In the data rows, 500 means zero.
Here are some numbered points:
[341, 336, 481, 400, 479, 112, 544, 305, 393, 403, 333, 424, 462, 625, 517, 441, 343, 719, 478, 345, 536, 786, 867, 305, 552, 657, 560, 474, 278, 369, 313, 177, 353, 344, 116, 444, 461, 419, 337, 492, 277, 565, 776, 472, 518, 516, 659, 466] 0
[678, 560, 551, 474, 454, 549, 560, 314, 371, 467, 369, 514, 431, 466, 475, 271, 510, 632, 561, 638, 429, 490, 442, 425, 569, 564, 504, 344, 491, 546, 444, 461, 612, 394, 517, 462, 398, 408, 488, 670, 537, 554, 479, 550, 557, 398, 439, 445] 1
[618, 474, 511, 532, 569, 596, 348, 495, 642, 485, 448, 459, 558, 524, 494, 525, 363, 497, 498, 620, 506, 496, 391, 532, 450, 443, 557, 566, 556, 487, 563, 474, 551, 489, 595, 445, 492, 583, 559, 430, 512, 514, 511, 562, 395, 520, 485, 458] 2
[398, 501, 443, 599, 466, 571, 374, 547, 531, 558, 460, 473, 545, 539, 533, 570, 490, 433, 566, 622, 443, 542, 556, 424, 554, 621, 507, 441, 470, 482, 473, 658, 315, 644, 517, 607, 552, 700, 400, 418, 451, 361, 599, 454, 386, 572, 469, 408] 3
[513, 517, 522, 626, 635, 429, 695, 378, 716, 430, 605, 650, 687, 563, 656, 488, 318, 240, 528, 622, 846, 503, 374, 520, 316, 593, 513, 934, 721, 342, 621, 574, 600, 554, 641, 595, 524, 541, 532, 536, 679, 398, 603, 344, 451, 560, 612, 510] 4
[480, 204, 453, 280, 325, 349, 221, 570, 589, 440, 635, 399, 428, 485, 357, 454, 386, 701, 260, 382, 366, 112, 577, 700, 386, 497, 255, 247, 296, 573, 539, 567, 506, 384, 584, 501, 617, 618, 648, 440, 518, 471, 300, 476, 406, 518, 521, 510] 5
[532, 464, 431, 710, 489, 439, 634, 770, 502, 719, 511, 511, 544, 498, 572, 743, 648, 488, 466, 254, 564, 431, 337, 463, 411, 314, 462, 601, 590, 663, 492, 293, 787, 458, 489, 684, 317, 459, 682, 460, 415, 551, 457, 610, 692, 534, 601, 695] 6
[631, 491, 526, 683, 619, 575, 581, 519, 531, 596, 544, 535, 498, 436, 597, 334, 422, 420, 579, 514, 451, 593, 443, 485, 406, 565, 510, 511, 662, 579, 548, 496, 526, 231, 598, 457, 425, 390, 492, 512, 548, 529, 560, 507, 538, 567, 600, 651] 7
[407, 318, 30, 433, 205, 305, 270, 523, 286, 304, 563, 552, 90, 739, 425, 421, 476, 674, 235, 467, 260, 441, 594, 523, 324, 658, 696, 371, 463, 422, 647, 690, 256, 710, 288, 603, 541, 657, 471, 385, 178, 486, 210, 428, 655, 638, 571, 749] 8
[530, 310, 556, 316, 425, 414, 273, 567, 565, 543, 581, 440, 511, 513, 353, 447, 503, 600, 356, 473, 430, 267, 582, 579, 510, 548, 426, 383, 330, 460, 540, 641, 576, 438, 570, 520, 657, 547, 565, 452, 486, 484, 466, 476, 438, 494, 580, 494] 9
[42, 614, 550, 105, 708, 246, 672, 460, 593, 493, 595, 309, 836, 390, 468, 582, 677, 525, 459, 363, 761, 342, 669, 551, 364, 277, 424, 422, 501, 353, 337, 379, 367, 954, 444, 267, 830, 659, 363, 648, 488, 338, 343, 295, 614, 262, 540, 269] 10
Which five points above are nearest to each new point by angle, seen from the average point of the numbered points? Their numbers follow each, nearest first.
[621, 451, 505, 460, 765, 601, 285, 358, 847, 456, 382, 513, 596, 555, 433, 616, 187, 553, 454, 613, 343, 435, 297, 512, 453, 364, 628, 601, 544, 595, 565, 526, 538, 585, 704, 343, 575, 516, 676, 510, 559, 540, 442, 560, 389, 439, 379, 478] 2 4 7 1 9
[472, 540, 449, 485, 484, 461, 506, 497, 446, 707, 426, 557, 607, 416, 485, 383, 696, 536, 464, 432, 263, 446, 458, 587, 577, 553, 255, 491, 492, 462, 376, 606, 476, 584, 523, 455, 568, 540, 423, 423, 459, 501, 294, 511, 559, 377, 448, 531] 1 10 3 9 6
[411, 548, 690, 560, 406, 465, 628, 610, 484, 368, 470, 582, 436, 572, 477, 529, 486, 408, 591, 341, 705, 578, 434, 640, 650, 725, 533, 410, 525, 472, 647, 177, 398, 476, 305, 411, 349, 560, 361, 330, 470, 474, 404, 471, 402, 439, 584, 578] 0 7 6 4 1
[435, 551, 441, 450, 537, 436, 566, 418, 535, 664, 542, 459, 572, 437, 557, 413, 661, 510, 522, 407, 354, 561, 518, 430, 420, 488, 424, 532, 532, 501, 330, 583, 488, 602, 506, 512, 640, 569, 439, 553, 476, 596, 507, 572, 551, 480, 475, 411] 10 3 1 7 6
[440, 560, 441, 338, 565, 452, 558, 339, 464, 701, 539, 486, 565, 522, 529, 388, 654, 575, 411, 335, 354, 510, 455, 425, 502, 441, 474, 479, 483, 408, 341, 646, 443, 600, 563, 472, 701, 467, 362, 525, 428, 588, 463, 477, 589, 484, 464, 431] 10 1 3 9 0
[521, 630, 604, 459, 534, 555, 372, 493, 555, 517, 509, 409, 513, 325, 588, 562, 591, 404, 360, 398, 371, 497, 280, 567, 612, 383, 432, 403, 647, 621, 310, 679, 344, 631, 546, 411, 412, 575, 559, 699, 627, 414, 245, 480, 607, 444, 455, 535] 1 2 10 7 3
[374, 278, 413, 429, 294, 268, 236, 460, 291, 585, 234, 514, 559, 486, 272, 632, 630, 673, 531, 441, 227, 391, 664, 442, 394, 529, 501, 341, 140, 550, 345, 485, 485, 392, 382, 636, 594, 343, 328, 708, 188, 708, 413, 509, 712, 351, 451, 273] 0 9 8 5 1
[419, 516, 484, 392, 626, 453, 556, 373, 535, 675, 552, 463, 546, 455, 537, 397, 535, 564, 457, 396, 295, 539, 532, 388, 463, 386, 414, 470, 524, 518, 336, 542, 463, 568, 517, 401, 620, 535, 429, 600, 419, 513, 474, 496, 555, 426, 448, 410] 10 1 7 3 0
[483, 549, 584, 529, 454, 438, 547, 555, 428, 431, 475, 566, 456, 492, 487, 503, 470, 453, 549, 437, 618, 480, 459, 560, 602, 649, 490, 489, 526, 487, 622, 332, 452, 453, 382, 441, 423, 491, 485, 422, 481, 417, 500, 448, 445, 458, 560, 605] 7 1 6 4 0
[548, 502, 379, 699, 377, 592, 600, 503, 352, 551, 608, 593, 379, 506, 478, 495, 679, 420, 594, 641, 503, 607, 844, 574, 517, 524, 371, 491, 502, 457, 484, 486, 374, 493, 464, 610, 657, 426, 437, 483, 524, 532, 654, 478, 452, 619, 422, 316] 3 7 1 0 4
[491, 482, 483, 510, 445, 500, 550, 472, 458, 510, 494, 522, 503, 545, 449, 501, 543, 572, 472, 526, 532, 498, 625, 523, 527, 528, 459, 490, 459, 489, 500, 477, 472, 472, 502, 530, 580, 447, 453, 482, 532, 519, 570, 463, 477, 491, 495, 487] 1 3 0 7 4
[436, 563, 622, 576, 475, 434, 593, 588, 410, 346, 479, 521, 480, 535, 432, 546, 502, 439, 646, 434, 699, 519, 485, 601, 604, 704, 544, 459, 461, 499, 667, 372, 469, 345, 379, 424, 431, 571, 496, 372, 463, 458, 426, 447, 351, 493, 519, 575] 7 0 4 1 2
[408, 461, 290, 434, 388, 434, 426, 526, 424, 371, 541, 454, 328, 635, 434, 458, 466, 607, 382, 466, 497, 441, 591, 505, 471, 603, 510, 448, 494, 405, 524, 616, 390, 614, 393, 553, 586, 540, 443, 466, 348, 492, 429, 408, 549, 561, 544, 611] 8 5 0 3 9
[478, 556, 697, 628, 422, 507, 534, 596, 419, 305, 481, 502, 482, 460, 455, 544, 647, 425, 562, 464, 687, 548, 507, 574, 577, 594, 527, 410, 536, 550, 517, 308, 468, 424, 366, 330, 371, 575, 503, 415, 416, 397, 466, 579, 327, 423, 560, 486] 1 7 2 6 0
[392, 316, 415, 566, 685, 369, 570, 244, 510, 743, 678, 331, 644, 423, 654, 328, 802, 715, 398, 299, 280, 728, 619, 302, 290, 237, 272, 407, 556, 522, 50, 618, 406, 684, 691, 344, 810, 663, 250, 603, 312, 644, 425, 450, 568, 493, 446, 244] 10 0 3 1 7
[409, 616, 515, 338, 595, 485, 656, 559, 384, 172, 555, 590, 430, 497, 465, 627, 408, 520, 469, 548, 538, 451, 316, 417, 748, 459, 775, 315, 475, 606, 704, 714, 364, 688, 531, 432, 340, 336, 362, 539, 497, 399, 452, 517, 473, 578, 479, 695] 1 8 3 7 2
[589, 586, 431, 363, 525, 550, 575, 697, 322, 612, 566, 551, 437, 357, 570, 567, 784, 669, 462, 511, 343, 569, 411, 473, 503, 370, 504, 398, 376, 597, 521, 536, 524, 596, 535, 634, 489, 449, 470, 439, 687, 474, 629, 645, 606, 484, 489, 532] 6 1 7 3 2
[532, 678, 511, 208, 623, 596, 652, 751, 494, 665, 634, 511, 663, 257, 804, 750, 573, 427, 676, 451, 373, 494, 312, 375, 300, 99, 649, 355, 290, 447, 494, 464, 697, 641, 705, 529, 337, 520, 550, 489, 483, 772, 663, 715, 364, 505, 462, 299] 6 2 7 10 1
[449, 420, 302, 446, 353, 428, 421, 554, 413, 379, 546, 497, 382, 633, 438, 475, 483, 583, 420, 469, 459, 471, 499, 480, 450, 571, 595, 484, 450, 470, 603, 616, 436, 549, 461, 580, 592, 516, 524, 448, 303, 525, 398, 431, 576, 576, 538, 616] 8 5 9 3 0
